In the rows, zero is written as 128.
The rows below come in pairs that one turn or mirror swaps. Which row does each named row swap with?
Q135: [142 113 135 109 157  95 152 134 127 122 115 140 105 118 126 142 162 147
 126 120 108 147 148 152 135 115 153]
Q557: [117 142  97 133 140 130 159 111 121 111 138 100 115  98 165 138 147  91
 128 131 141 138 154 112 127 121 136]
Q981: [125 125 125 117 141 119 135 134 138 123 120 143 117 120 109 128 152 130
 102  91 114 122 144 173 144 122 154]
Q521: [115 109  86 127 150 104 172 113 130 127 149 136  99 100 145 146 132 118
 148 152 117 144 151 115 105 111 160]
Q997: [105 103  79 130 147 115 166 106 139 133 154 143 106 108 142 136 121 114
 151 145 126 132 139 112 112 109 165]
Q440: [ 94 120  68 138 133 130 156 109 141 129 158 138 110  98 131 132 117  97
 127 128 124 119 148 131 110 116 162]
Q8: [135 145 131 120 145 123 147 125 119 108 115 103 119 111 152 136 168 111
 114 109 135 140 151 137 148 125 131]
Q21: [134  99 140 109 137 109 113 130 130 117 111 122 129 115 124 120 152 134
 133 115 130 122 137 126 147 122 146]
Q749: [112 136  85 138 139 128 160 104 126 116 148 107 117  96 161 136 138  94
 128 133 141 132 152 107 120 121 137]
Q806: [ 93 126  72 141 136 134 157 103 138 129 164 131 113  98 145 135 127  94
 132 118 128 117 142 127 116 120 143]
Q568: [108 117  71 131 133 127 156 113 135 123 148 128 108  94 138 131 115 100
 133 145 132 124 151 112 109 115 166]
Q676: [132 104 134 114 153 100 152 127 138 132 123 156 109 132 115 129 153 152
 137 116 119 130 131 151 144 114 155]
Q503: [139 140 135 120 145 119 141 125 124 110 114 112 123 115 142 132 169 123
 107 100 132 134 149 144 151 126 130]
Q456: [123 131 127 121 143 123 135 128 134 123 126 136 120 119 124 130 161 127
 107  81 118 121 138 169 150 126 135]
Q374: [136 108 137 110 154 103 144 131 135 127 115 148 113 130 119 133 156 148
 125 107 115 135 135 154 147 115 156]
Q823: [ 91 124  72 143 131 132 158 106 139 131 164 136 112 101 133 136 123  94
 126 118 124 117 143 127 113 120 152]
Q802: [107 100  89 131 147 109 169 107 141 137 154 152 103 114 133 133 125 125
 157 146 128 127 134 117 117 109 162]
Q371: [142 123 133 110 141 115 132 139 132 117 106 134 116 118 114 127 153 137
 106 105 121 129 147 158 147 121 157]
Q919: [111  95  97 124 131 117 130 111 132 122 141 118 124  98 141 123 125 108
 152 144 137 120 140  94 121 118 152]
Q27: [121 129 127 123 138 122 136 130 137 125 127 142 119 122 112 132 157 126
 101  82 114 121 139 168 146 125 144]

Swapped with Q806: Q456
Swapped with Q8: Q557
Swapped with Q27: Q823
Swapped with Q21: Q919
Swapped with Q676: Q802

The rows below come in pairs that one turn or mirror swaps. Which row does each named row swap with?
Q963: [103 153 152 152 125 131 133  98 142 136 122 126 153 121  98 140 119]
Q995: [104 103 144 134 150 118 128 133 105 112 116 130 111 103 138 124 144]
Q328: [116 132 150 143 135 129 138 102 155 134 130 138 156 130 121 166 122]
Q458: [ 96 129 135 161 130 135 117 123 151 129 139 124 158 115 117 172 145]
Q883: [138  97 125 144 149 102 132 137 110 124 110 139 119 101 131 129 139]
Q832: [122 120 130 152 137 107 128 130 100 128 103 127 119  94 105 107 134]
Q269: [108 133 149 157 132 137 137 109 155 134 145 154 156 126 107 160 128]
Q38: [107 133 149 155 135 134 137 101 152 135 142 153 158 127 104 157 128]
Q378: [ 87 132 164 134 140 140 132 104 141 119 133 128 140 126 130 154 131]
Q284: [129  96 124 158 146 110 132 145 109 126 124 156 119  97 116 122 145]
Q711: [112 100 116 162 140 114 113 151 117 124 123 125 130  92 123 144 157]
Q266: [110 158 160 157 124 139 121 105 131 139 129 136 157 119 104 140 127]
Q761: [128  97 123 156 149 107 131 138 105 126 121 154 120  97 114 118 145]
Q596: [128 128 139 159 135 116 117 137  91 132 112 138 126  94 112 108 141]

Swapped with Q995: Q378
Swapped with Q711: Q458
Swapped with Q883: Q328

The rows below come in pairs that one turn or mirror swaps. Which row does each named row swap with?
Q117: [118 127  91 123 128 121 113 135 135 134 111 146 142 119 148 103 132 148]
Q463: [120 127  90 101 115 123 133 125 127 139 113 139 129 133 137 107 131 147]
Q916: [125 146 130 156 146 149 124 119 129 118 118 140 133 128 135 165 125 131]
Q816: [124 124 144 118 138 135 119 105 138 110 136 128 128 127  98 164 139 123]
Q644: [120 111 157 110 124 146 140 107 132 114 146 128 142 128 118 144 130 112]
Q759: [118 115 106 122 130 133 107 140 149 135 120 157 144 124 149  98 134 137]
Q397: [124 142 131 128 145 132 124 105 125 111 126 118 134 119 103 165 139 132]
Q876: [118  99 142 127 131 130 135 124 150 136 128 146 140 121 150  84 130 133]
Q123: [122 108 170 125 138 131 145  99 142 118 139 124 129 124 114 132 133 123]
Q82: [111 135  99 104 131 117 123 124 103 126 128 144 111 132 129 125 145 137]
Q842: [137 116 150 141 144 107 145 102 149 128 109 110 124 119 116 132 142 144]
Q482: [136 115 135 149 145 116 138 123 154 141 101 126 138 113 141  99 143 147]
Q697: [133 114 136 149 137 136 129 131 156 141 116 146 152 109 143  95 140 131]
Q851: [112 149 114 124 154 147 123 130 102 125 131 141 128 121 128 136 155 126]
Q318: [135 108 153 126 123 103 138  97 148 120 127 125 122 122 101 139 133 133]
Q554: [127 149 128 125 146 161 140 115 120 124 124 121 139 119 113 153 145 125]
Q617: [115 101 129 108 116 141 132 130 141 131 134 148 152 127 152  98 127 123]
Q565: [121 127 101 130 116 111 120 123 132 126 112 150 119 142 148 135 112 150]

Swapped with Q851: Q82
Swapped with Q554: Q463
Swapped with Q318: Q697

The rows below come in pairs that one turn or mirror swaps. Which row does each named row swap with?
Q255: [118 113 139 133 132 118 105 139 123 143 109 133 124 119 135 112 146 153
 151 160 102 128 132 118]
Q627: [112 130 107 106 133 136 116 124 119 117 142 115 154 133 133 122 130 137
 148 128 107  92 120 143]
Q839: [133 132 145 168 130 128 119 137 123 113 139 140 198 125 137 114 129 130
 147 121 106 126 128 136]
Q87: [126 122 146 152 134 142  95 157 120 122 134 123 141 113 118 128 118 149
 156 138  90 128 153 148]
Q188: [120 120 140 115 127 127 122 143 139 119 132 110 193 129 159 175 142 141
 144 117 104  95 142 121]
Q515: [118 136 148  94 122 122 126 132 139 135 118 137 168 125 142 173 136 139
 129  89 109 119 132 133]
Q47: [112 104 133 135 144 141 100 175 120 107 132 141 170 128 145 142 134 144
 166 118  79 134 135 131]
Q902: [127 112 165  77 126 124 111 158 142 125 126 142 160 124 120 117 128 147
 142 146  98 147 124 139]
Q618: [116 150 127 128 124 128 100 146 130 131 130 143 163 122 173  92 126 132
 150 124 100 103 128 105]
Q583: [126 123 171 129 116 152 113 164 124 123 129 133 155 114 142 156 120 154
 150 114  67 138 139 136]
Q412: [120 142 136 127 127 104 124 121 130 136 106 111 162 138 119 126 153 137
 125 151 111 134 119 123]
Q908: [126 126 158 116 100 120 111 147 139 135 136 169 145 122 174 141 143 145
 118 129 119 114 134 118]
Q402: [123 135 145 101 118 106 111 142 150 127 127 113 168 134 136 165 146 139
 115 142 127 111 149 131]
Q387: [127 161 159 110 116 116 111 148 144 135 118 147 183 122 155  97 124 131
 133 123 100 135 123 109]

Swapped with Q908: Q839
Swapped with Q87: Q402
Swapped with Q515: Q47
Swapped with Q255: Q412

The rows below come in pairs that one turn or mirror swaps. Which row does each named row swap with?
Q72: [134 146 143 114 112 139 118 142 160 131 122 119 131 127 136 114 130 166
 115 163 123 117 134 123 141 144 114 149 147 130 123 143]
Q53: [137 153 119 112  88 146 129 132 160 120 121 153 129 136 131 106 147 129
  98 134 102 107 152 128 131 134 152 122 126 142  98 135]
Q95: [148 135 126 113 124 121  88 126 129 118 136 133 144 101 142 135 136 116
 128 148 164  90 101 150 139 135 154 123 120 143 135 129]
Q155: [124 132  99 149 116 145 116 118 130 155 127 151 117 147 115 118 174 111
 105 123 140 133  99 146 154 142 126 146 159 149 127 118]
Q497: [141 125 136 114 114 116 109 133 111 118 137 137 148 115 137 150 129 101
 118 159 168 115 102 142 115 127 144 149 126 140 131 129]
Q978: [123 124 120 141 106 147 135 112 124 154 107 172 106 150 109 116 155 123
 100 133 114 136 127 142 143 137 129 149 144 151 124 133]
Q2: [134 155 127 110  94 152 118 136 169 113 118 145 132 129 134 113 146 147
 105 145 109 112 156 118 144 138 149 130 125 136 115 138]
Q19: [151 130 138 110 119 117  92 130 129 106 138 124 171 111 134 130 130 114
 129 154 153  95 113 141 132 133 151 129 126 137 131 125]
Q507: [119 123 131 158 108 139 139 106 118 141 113 154 118 161 114 122 154 112
  99 129 114 124 111 149 155 138 125 139 148 146 118 122]
Q465: [149 119 127 114 116 132  86 137 124 104 135 134 146 111 136 136 131 114
 125 139 155  91 100 155 131 123 159 124 138 149 137 128]
Q257: [144 135 130 128 115 117  90 143 136 119 133 126 159 111 139 129 140  96
 114 134 176  93 109 136 129 142 139 134 124 136 127 132]
Q669: [136 146 111 117  88 153 123 127 153 127 119 164 120 133 138 111 146 130
 100 133 105 112 158 127 142 131 159 125 123 146 109 136]
Q331: [120 128 121 148 117 147 141 110 114 157 114 148 117 149 106 124 164 116
 102 127 111 131 122 150 155 150 130 138 136 151 116 135]
Q161: [125 117 121 126  99 137 138 103 100 145 130 166 127 152 126 128 158 102
  95 140 113 138 124 136 139 126 138 142 130 161 123 129]
Q726: [113 120 108 129 106 145 115 108 113 157 116 153 117 149 123 116 163 117
  98 127 114 141 120 131 153 155 133 134 155 162 125 127]
Q885: [147 133 105 128 109 127  81 136 127 129 147 126 162 120 130 126 149 100
 125 130 155 101  95 146 145 135 151 118 135 134 113 118]
Q858: [133 138 146 114 118 146 114 140 148 129 128 120 136 126 142 128 131 159
 126 168 140 119 123 120 146 142 114 154 156 123 142 135]
Q831: [129 143 150 116 126 133 119 141 145 127 125 106 146 124 140 124 132 150
 129 166 142 118 119 129 138 144 111 155 153 128 131 136]

Swapped with Q19: Q978
Swapped with Q726: Q257
Swapped with Q95: Q331

